[167 137 131 118 111 124 105 103  89  97 112 143  88 115 149 157 131 101
 110 160 114 128 131 115 140 202 186 146 154 131 108 130  99 100  84 232] : Pake
[140 131 108 117 145 111  95 173  65 185 122 134 114  94 144 124 149 128
 123 156 135 120 138 141 146 166 142 144 160 115 140 102 115 131 121 144] : Fari
[126 130 128 181 109 167 174 137  80 163  60 127 123 131  78 157 156 113
 104 138 124 135 161 163 121 164 128 143 155  97 104 126 152 135  84 183] : Sezab
[146 142  95 141  65 138 160 124 166 128 115 117 135 123 122 108 125 144
 115 120 149 114 140 156 120 173 145 144  94 140 185 131 102 134 144 131] : pigi
[140 131 108 117 145 125  95 173  65 185 122 134 114  94 144 124 149 128
 123 156 135 120 138 141 146 166 142 144 160 115 140 102 115 131 121 144] : Furo
[150 131  87 132 127 100 121 116 147 113 171 102 137 138 189 145 144  93
  95 107 149  98 127 143  97 164 201 189 127 108  86 159 140 155 175 157] : tef
perm: [ 94 140 185 131 102 134 144 131 146 142  95 141  65 138 160 124 166 128
 115 117 135 123 122 108 125 144 115 120 149 114 140 156 120 173 145 144] | pigi
perm: [ 84 232 167 137 131 118 111 124 105 103  89  97 112 143  88 115 149 157
 131 101 110 160 114 128 131 115 140 202 186 146 154 131 108 130  99 100] | Pake
perm: [121 144 140 131 108 117 145 125  95 173  65 185 122 134 114  94 144 124
 149 128 123 156 135 120 138 141 146 166 142 144 160 115 140 102 115 131] | Furo
perm: [115 185 146  95 111 117 114 160  65 166 102 140 149 144 173 144 123 120
 122 128 138 142  94 141 131 156 115 144 108 121 145 140 124 131 135 134] | Fari
perm: [ 97 126  60 127 174 161 137 152 163 109 128 121 123 124 104 181 164 156
 143 183 155 104  78 131  80  84 130 135 113 128 157 163 167 138 135 126] | Sezab

[136 156 119 130] = bino
[119 131 150 152] = ruk
[119 130 137 156] = seno
[119 129 137 156] = Kika
[130 118 137 156] = Zugi
perm: [137 119 129 156] | Kika
perm: [137 156 130 119] | seno
perm: [152 150 131 119] | ruk
perm: [130 119 156 136] | bino
perm: [119 130 136 156] | bino
perm: [156 119 130 137] | seno

[  9  15 192  18 187 187 215] -> tusa
[112 111 196 134 186 115 187] -> valaz
[215   9 192  18 187  14 187] -> Linev
perm: [215 187 187  18 192  15   9] | tusa
perm: [187 215   9 192  18 187  14] | Linev

[ 82 182 207  62  39 111  87  89 157 213 110  85  63  93  61 131  57 108
  99  79 118  72  64  94  94  60 126  82 126 170 118 158 125 121  63  96
 105 133 164] = modul
[200  69 120  39 126 206 196 201 129 123  47 196  40 206  44  69  10  67
 127 128  69  36  54  40 200 108  48  26  61  57 214 124  58 129 121  72
  72  45  55] = ruke
[123 107 113 109 112 114 106 145 114 116 118 100 116  99 132  95 132 121
 106 110 126 121 114 141 109  93 144 102  97 110 115 111 116 134  98 100
 111 112 101] = Nuvi
[ 71  55 167  85 164 200 135 153  84  69 175  76  85  86  97 158  42 100
 151  64 125  71 129  88 183  21  84  18 116  62 180  51  89  72 182  65
  87  47  64] = nog
[ 69 125 100 116  72  61  76  88  64 135  85  71 129  87 153 167  85  71
  51  42  64 151 164  89  86  18 183  47 182 175  84  84 200  97  21  55
  65 158 180] = nel
perm: [101 123 107 113 109 112 114 106 145 114 116 118 100 116  99 132  95 132
 121 106 110 126 121 114 141 109  93 144 102  97 110 115 111 116 134  98
 100 111 112] | Nuvi
perm: [101 112 111 100  98 134 116 111 115 110  97 102 144  93 109 141 114 121
 126 110 106 121 132  95 132  99 116 100 118 116 114 145 106 114 112 109
 113 107 123] | Nuvi
perm: [116  86  85  71  18 200  85  64 129  62  42 180  97  55  65  47  89 182
  84 183 164  69  71 151  87 158  21 100  64  51  76 125  88 167 135 175
  72 153  84] | nog
perm: [ 18  21  42  47  51  55  61  64  64  65  69  71  71  72  76  84  84  85
  85  86  87  88  89  97 100 116 125 129 135 151 153 158 164 167 175 180
 182 183 200] | nel

[220  29  82  81  97 102 107 134  36  83] : gage
[134  29 107  36 102  84  98  82 220  81] : Kir
[107  29  81  84 102  82 220  97  36 134] : dofur
[107  81  97  82 220 134 102  85  29  36] : pebem
perm: [ 29  36  81  82  84  97 102 107 134 220] | dofur
perm: [134  36  97 220  82 102  84  81  29 107] | dofur
perm: [ 82 220  97  36 134 107  29  81  84 102] | dofur

[123  53  69  28 161] -> Vok
[123  69  53  27 161] -> Fusu
[123  28 161  69  54] -> baz
perm: [ 28  54  69 123 161] | baz
perm: [161 123  69  53  27] | Fusu
perm: [ 54 123  28 161  69] | baz
perm: [161  27  53  69 123] | Fusu
perm: [ 69  53  27 161 123] | Fusu
perm: [161 123  53  69  28] | Vok

[131  87 207  92 141 188] = putud
[ 21 189 225  80 195  81] = Mor
[136  98  90 131 123 146] = Dip
[120  59  42  91  99 159] = pirud
[150  86 116 163 137  81] = Kabap
[ 89  91 140  83  88 119] = Bodit
[156 109 184 126 169 184] = poma
perm: [ 89  88  91 119 140  83] | Bodit
perm: [ 99 159 120  59  42  91] | pirud

[135 159  88 128 122 104 104 112 137 139 110 176  92 131  94 183 161 124
  90 130 224] -> sonir
[ 81  74  61 148 131 197 157 153 130 175  70 102 112 116 128  89 137 147
 121 142 108] -> bukin
[131 128 142 121  70  74 147 130 153 112 116 148 157  61 137 102 175  81
  90 108 197] -> rur
perm: [ 61  70  74  81  90 102 108 112 116 121 128 130 131 137 142 147 148 153
 157 175 197] | rur
perm: [108 142 121 147 137  89 128 116 112 102  70 175 130 153 157 197 131 148
  61  74  81] | bukin

[ 83 234  86  85 148] -> Dulu
[172  81 180 192 147] -> metok
[179 192 147 172  81] -> suvu
[ 81 192 172 180 146] -> laso
[117 151 124 130 104] -> Sikol
perm: [ 81 147 172 180 192] | metok
perm: [147 192 180  81 172] | metok
perm: [148  83 234  86  85] | Dulu
perm: [ 86  85  83 148 234] | Dulu
perm: [147 172  81 180 192] | metok

[161 154 159 146 161 137 163 101 168 125 178 158 124  93 140  96 107 132
 139 162 140 154]  tuva
[158 127 147 134 160 116 129  90 173 107 147 143 114  97 185 187 160 216
 123  68 117 184]  fune
[158  96 124 132 125 101 154 168 161 178 159 154 139 107 146  93 140 161
 163 162 139 137]  veseg
[145 138 100  99 108 216 140 126 131 151 124  98 180 141 172 129 141 211
 137 104 135 128]  rikuz
[110  72  91  98 113  85  56 137 111 109  45  88 109 157 107 142 125  93
  61  89  56 142]  gez
[161 154 159 146 161 116 163 101 168 125 178 158 124  93 140  96 107 132
 161 167 164  96]  kugi
[161 168 137 139 140 159 100 161  96 154 125 158 132 146 162 163 154 107
 178 124  93 140]  Kup
perm: [128 135 104 137 211 141 129 172 141 180  98 124 151 131 126 140 216 108
  99 100 138 145] | rikuz
perm: [154 140 162 139 132 107  96 140  93 124 158 178 125 168 101 163 137 161
 146 159 154 161] | tuva
perm: [162 132 146  96 101 159 154 140 154 140 137 125 158 107 161 161 168 139
 178  93 124 163] | tuva
perm: [154 168 159 139 163 140 107 146 125 137 140 124 162 161 154 132 158  93
  96 101 178 161] | tuva
perm: [163 101 168 125 178 158 124  93 140  96 107 132 139 162 140 154 161 154
 159 146 161 137] | tuva

[ 81 143 113 105 148 150 160 143 117]  fazo
[117 132  77 140 150  76  48 125 129]  sadig
[143 143  81 161 105 150 148 117 113]  vidar
perm: [160 150 148 113  81 117 143 143 105] | fazo
perm: [143  81 161 105 150 148 117 113 143] | vidar
perm: [113 150 143 117 105 148  81 143 160] | fazo

[ 81 108 128 147 129 152 131 128 127 127 120 171 103 130 130 127 132 131
 128 108 155  97 125 134 110 109 122 108 128]  sufim
[ 88 125 128 102 129 130 131 128 118  74 141 179 117 130 128  55  14  84
 128 101 165 162  94 108  71  89 137 128 128]  tiz
[103 121 115 124 137 130  90 117 115 127 128 156 127 130 129 103  73 115
 119 112 126 125 106 123 103 109 128 128 136]  Mul
[ 95 125 122 102 129 115  90 128 127  81 138 171 117  86 128  67 132  92
 106 127 160 125 100 112  79  94 134 128 128]  suzud
[ 14 130 126 101 125 134 102 179 114 125  73 118 129  89 128 141 122 130
 108 162  84 102 137 139  94 127  71 127  80]  gipe
[ 80 101 108 139 162 128  89 179 118 102 125 122 114 130 127 141  84 102
 130  71 129  14 128 125 137 126  74 134  94]  Sime
[109 134 112 136 110 122 104  96 106 156 143 129 122 127 128 131 101  95
 116 129 125 120 150 131 103 120 127 132 133]  lor
[103 125 122 109 129 122 131 120 127  96 136 156 120 101 128 127 132 131
 110 112 150 143 106 116  95 104 128 134 133]  zugen
[125 128 128 124 129 130 131 128 127 127 128 126 127 125 128 127 132 131
 128 127 126 125 125 127 126 129 128 128 128]  Tabo
[125 125 122 102 129 130  80 114 118  74 141 179 127 130 134 127  14  84
 102 101 126 162  94 108  71  89 137 139 128]  Luzeg
[125 128 159  87 129  93 131 135 147  89 146 126 144 125 131 127 132 131
 106 127 131 125 138 104 103 129 128 154 114]  Rovus
perm: [128 128 128 129 126 127 125 125 126 127 128 131 132 127 128 125 127 126
 128 127 127 128 131 130 129 124 128 128 125] | Tabo
perm: [139  89 141 114 179  14  94 101 122 128 102 125 126 102 130 130 137  71
 129 134 118 108 162 127 127 125  80  84  74] | Luzeg
perm: [150 143 106 116  95 104 128 134 133 103 125 122 109 129 122 131 120 127
  96 136 156 120 101 128 127 132 131 110 112] | zugen
perm: [ 87  89  93 103 104 106 114 125 125 125 126 127 127 128 128 129 129 131
 131 131 131 132 135 138 144 146 147 154 159] | Rovus
perm: [128  80 118  84  14 130  89 125 179 127 114 108 101 129 141 102 127 162
 134  71 125  74 137 126 102 130  94 122 139] | Luzeg
perm: [102 130 179 125 102 118 108 125  80  74 127 122 101 137 128 129  71 128
  89 126 134 139  94 114 141 162  14  84 130] | Sime
perm: [132 131 110 112 150 143 106 116  95 104 128 134 133 103 125 122 109 129
 122 131 120 127  96 136 156 120 101 128 127] | zugen

[128 134 154 197 214 178 142 132 128] : Siga
[206 161 135 128 128 130 140 174 212] : Mapan
[182 217 197 153 132 129 128 131 144] : ket
[206 130 212 128 127 141 175 161 135] : sab
[131 197 182 129 128 132 144 218 153] : gem
[216 129 128 201 134 179 141 156 129] : mipon
[175 140 206 128 127 161 212 130 135] : gedo
perm: [128 127 161 212 130 135 175 140 206] | gedo
perm: [206 128 135 128 161 130 174 212 140] | Mapan
perm: [135 206 130 212 128 127 141 175 161] | sab
perm: [127 128 130 135 141 161 175 206 212] | sab
perm: [132 128 128 134 154 197 214 178 142] | Siga
perm: [128 129 131 132 144 153 182 197 218] | gem
perm: [153 132 129 128 131 144 182 217 197] | ket

[164 146 130 124 145 123 104 141 180 142]  Fiziv
[164 146 130 124 145 123 104 222 115 117]  piv
[110 122 167 106 160 153 116 152  70 119]  ver
[153  79 116 155 101 102 133 129 131 117]  sidug
[131 116 101 155 102 153 133  79 130 117]  Golof
[112 120 151  85 122  92 171 143 103 128]  sib
perm: [143 103 128 112 120 151  85 122  92 171] | sib
perm: [117 130  79 133 153 102 155 101 116 131] | Golof

[159 100  79  87 104 150 162  86] = seb
[107  87 101  60 139 165 105  82] = foded
[ 73 109 155 134 133 243 162  69] = Mone
[220 152  86 147  78  94 200 117] = Raris
[132 243 155 109  69 162 134  73] = buru
[147 118  78 200  94  86 220 152] = Zanuv
[ 82 106 139 101 165 107  60  87] = Rurad
perm: [101 165  82  87 139 105 107  60] | foded
perm: [ 60  82  87 101 106 107 139 165] | Rurad
perm: [ 78  86  94 118 147 152 200 220] | Zanuv
perm: [ 73 134 162  69 109 155 243 132] | buru
perm: [ 82 105 165 139  60 101  87 107] | foded
perm: [ 78  94 200 117 220 152  86 147] | Raris

[125  80 116  28 115 113 146 123 146 172  99 162 138 144 156 122 173  95] : kivu
[142 143  74 119 111 130 107 177 154  96 134 120 147  89  84 140 152  80] : movil
[179  90  45 112 140 124 156 172 135  89 111 148 171 123 103 142 146  80] : dun
[172  93 148 114 137 155 151  85  94 127 112 109 136  80 128 128 109  55] : butu
[111  80 141 121 157 100 129 117 133  89 134 151 145 125 140  77 147 115] : dokor
[128  55  85 127 136 109 114 112 151 109 128 148 172  93  95 155 137  80] : kad
[ 80 140 148 111 179 124 142 123 172  44 103  90  89 135 112 146 171 156] : libuv
perm: [ 28  80  95  99 113 115 116 122 123 125 138 144 146 146 156 162 172 173] | kivu
perm: [171 156  80 140 148 111 179 124 142 123 172  44 103  90  89 135 112 146] | libuv
perm: [ 45  80  89  90 103 111 112 123 124 135 140 142 146 148 156 171 172 179] | dun
perm: [ 55  80  85  93  95 109 109 112 114 127 128 128 136 137 148 151 155 172] | kad
perm: [ 95 173 122 156 144 138 162  99 172 146 123 146 113 115  28 116  80 125] | kivu

[153 155 155 109] -> zeduk
[153 155 155 178] -> Lupo
[154 155 155 109] -> gopef
perm: [155 155 153 178] | Lupo
perm: [109 153 155 155] | zeduk
perm: [178 155 155 153] | Lupo
perm: [109 154 155 155] | gopef

[114 121 127 132 136 141 144 146 146 144 140 134 125 114 102  90  76  63
  52  42  33] : narez
[209 206 203 202 201 198 195 192 189 184 180 126 124 121 117 113 108 103
  98  94  90] : fogem
[209 206 203 202 201 198 195 192 189 184 180 175 170 165 159 154 148 143
 140 136 134] : kepig
[147 143 142 135 149 146 155 115 154 152 138 133 155 154 130 137 149 119
 128 151 124] : kagu
[130 135 138 142 146 149 151 153 155 155 154 152 149 147 143 137 133 128
 124 119 115] : dap
[194 203 212 218 222 224 224 222 218 212 207 199 192 185 177 173 167 163
 161 159 158] : musaf
perm: [149 151 153 155 155 154 152 149 147 143 137 133 128 124 119 115 130 135
 138 142 146] | dap
perm: [ 33 114 121 127 132 136 141 144 146 146 144 140 134 125 114 102  90  76
  63  52  42] | narez

[229 125 175 128  76 197 147 243] = kipif
[158 113 109 108 153 104 114 167] = nitis
[147 126  76 197 128 175 229 243] = Puf
[ 91 145 160 144 183 123 120  92] = Zisu
[113 108 167 114 158 154 104 109] = Gapon
[ 64 236 152 239 104 105 123  51] = Fipe
perm: [123  51  64 236 152 239 104 105] | Fipe
perm: [167 114 104 153 108 109 113 158] | nitis
perm: [114 108 158 109 113 167 153 104] | nitis
perm: [ 76 125 128 147 175 197 229 243] | kipif
perm: [175 197 147 128 125  76 243 229] | kipif
perm: [113 108 114 158 104 109 154 167] | Gapon
perm: [ 51 123 105 104 239 152 236  64] | Fipe

[ 30  64  43 119 191 133 213 212  24 137  74  91 168 119 111 204  79  50
  50  34  37  59 122 108 135  96 115 108  59 213  62 167 197  76 147] -> zema
[113 231 114  95 144 194  50 175 174 145 229 226 110 148  99 179 220  67
 221  25 155  45 117 209 180 118  75  73  50 220 124 181 132 164 191] -> rumog
[ 57  57  30 187 104 150 129 230 179 178  72 169  55 161 170 180 208  32
  70  66 187  76 118  30 158 115 202  34  88 111 188  72 218 104  26] -> lib
[187  35 202  30 161 170  55  66 180 150  31  57 115 179 188  26  72 158
 208 104 178  70  57 111  76  72 169 129 104  88 218  30 230 118 187] -> gimez
[132 181 164 114 221 118 155 124 113 117  99  25 110  67 220 179  75 229
  45 194  50  50  73 146 209 180 191 175 174 148  95 231 220 144 226] -> Lof
[142 157 202  67 159 190 122 234 204  82 176  25 184 167 220 201 173  55
 219 196 169  63  31  33 147 199  53  28 187 169 234 163  65  92 181] -> riviz
[181  73 204 130 102 233  60  63 176  98 210 111 219 150 153 143 132 220
  40 217 217  44 195 181 200 128  32  98 135 213 111 195 208  54 210] -> divuf
[104 106  98 108  45 196  66  52 162 187  65  40 233  65 194 234 184  22
 119 206 156 134 106 176 124 205 207 157  77  21  28 121 198  67  79] -> fital
[158 118  57 104  88  55  66 168 187  26 150 188 230 218  35 161 129  32
 180  76  72  30 104 187 178  30  72 111 202 179  57 115 170  70 208] -> Nidig
[187 169  40 166 123 111 174  80 144 169  91 104 103 155  74  23  52 106
 218 182 140  94 189 191  61 143 222  95 184  28  61 198 208 193  55] -> niv
perm: [161 129  55  30  32  57 178  34 180  70  72 150 104  88 187  26 218  76
 158 187  66 111 115  30 230 170  57 188 169 179 208 202 104  72 118] | lib
perm: [ 26 104 218  72 188 111  88  34 202 115 158  30 118  76 187  66  70  32
 208 180 170 161  55 169  72 178 179 230 129 150 104 187  30  57  57] | lib
perm: [ 26  30  30  32  34  55  57  57  66  70  72  72  76  88 104 104 111 115
 118 129 150 158 161 169 170 178 179 180 187 187 188 202 208 218 230] | lib
perm: [ 25  45  50  50  67  73  75  95  99 110 113 114 117 118 124 132 144 146
 148 155 164 174 175 179 180 181 191 194 209 220 220 221 226 229 231] | Lof
perm: [146 209 180 191 175 174 148  95 231 220 144 226 132 181 164 114 221 118
 155 124 113 117  99  25 110  67 220 179  75 229  45 194  50  50  73] | Lof
perm: [191 164 132 181 124 220  50  73  75 118 180 209 117  45 155  25 221  67
 220 179  99 148 110 226 229 145 174 175  50 194 144  95 114 231 113] | rumog
perm: [ 98 210 111 219 150 153 143 132 220  40 217 217  44 195 181 200 128  32
  98 135 213 111 195 208  54 210 181  73 204 130 102 233  60  63 176] | divuf

[219  74  82 161  74 203  84 120 117  31] = ret
[126  41  56  27  62  98  41  95 197  43] = Pepob
[203  51 221 189 157 164 161  74 162 219] = moro
[ 98  27  62 126  95  56  42  41 197  43] = Pufes
[ 98  42 126  62  57  43  95  27 197  41] = vizep
[223 204 210  81 204  99  70  92 213 130] = pepan
perm: [ 51 221 189 157 164 161  74 162 219 203] | moro
perm: [ 27  41  42  43  56  62  95  98 126 197] | Pufes
perm: [ 70  81  92  99 130 204 204 210 213 223] | pepan
perm: [ 98  27  41  56  43  41  95 126  62 197] | Pepob
perm: [197  43  98  27  62 126  95  56  42  41] | Pufes

[148  99 161 106  89 170 117 126 103] -> tesik
[ 78 136 110  91  65 119 107 160 218] -> Zev
[103 105 126  89 161 148 170  98 117] -> sizur
[129  89 148  98 106  87 111 106 167] -> bivos
[ 78 136 110  91  65 119 107 130 218] -> Pabi
[117  89 148  98 106 103 161 126 170] -> Modin
[ 99 126 148 106 170 161 117  90 103] -> Sidi
[118 136 114 122 113 136 123 128 132] -> ruzav
perm: [ 89  98 103 106 117 126 148 161 170] | Modin
perm: [148 103  89 106 161 170  98 126 117] | Modin
perm: [ 89  99 103 106 117 126 148 161 170] | tesik

[25 11 86 28 94] -> bezod
[157 110 157 120  98] -> suzo
[120 157 158 110  98] -> pari
perm: [11 94 28 25 86] | bezod
perm: [ 98 110 120 157 157] | suzo
perm: [ 98 110 157 157 120] | suzo
perm: [ 98 110 120 157 158] | pari
perm: [157 110 120  98 157] | suzo
perm: [ 98 120 157 158 110] | pari
perm: [110  98 120 157 158] | pari

[131   8  79  74 119  49 174  81 136 165 146]  Gik
[142 134  77 119 107  98  99  92 106 147 133]  zom
[137 142 115 124 113 118 122 131 123 125 121]  kuri
[142 149  56 115  96  91  85  96 128 113 145]  Zelen
[113 132  86 141 144 131  74  75 133 124 172]  Fil
[113  96 149  84 128 142  91 115  96  56 145]  Geri
[108  53 127 127 165 123 138  75 114 181 155]  garu
[162  87  38  66  63  30 147 116 144 113 123]  Nopir
[147 132  95 129 117 107 100  78  64 198 117]  lak
perm: [ 56 145  85  96  91 113 115  96 142 149 128] | Zelen
perm: [117 198  64  78 100 107 117 129  95 132 147] | lak

[167 111 181 140 107]  nefe
[177 100 166 132 109]  melag
[179 136 158 143 175]  Vevi
[179 136 175 158 144]  bired
[143 174 179 136 158]  nak
perm: [136 143 158 175 179] | Vevi
perm: [100 177 109 166 132] | melag
perm: [100 177 132 166 109] | melag
perm: [136 144 158 175 179] | bired
perm: [143 175 136 158 179] | Vevi

[154  90 127 176 121 129] -> Fopu
[144 111 145 115 122 125] -> Fefa
[121 127 176 128 154  90] -> Vudef
[123 122  36 127 123 120] -> Nalif
perm: [ 90 154 128 176 127 121] | Vudef
perm: [ 36 120 122 123 123 127] | Nalif

[188 119 129 222 124  20 168 116 147  23 138 205] = nufe
[113 192 109 115 144  91  81 162 152 166 125 188] = mima
[205 147 129 116 188 221  22  20 124 119 168 138] = fof
[ 71  42  69  68 218 202  87 162  95 247  52 154] = Navu
[124 188 147 168  22 119 138 116 222  20 205 129] = muvo
[118 132 183 176 130 123 165 142 143 133 181 168] = rilo
[ 96  74 119 123 102 150 140 116 116  99 122 102] = ral
[166 144 108 106 181 140 113 140 110 181  95 126] = rer
[205 168 222  22 119 129 189  20 116 138 124 147] = Fuve
perm: [116 124 119  20 129 138 222 205 168  22 188 147] | muvo
perm: [129 205  20 222 116 138 119  22 168 147 188 124] | muvo
perm: [ 20 116 138 119 188 124  22 168 205 129 147 222] | muvo

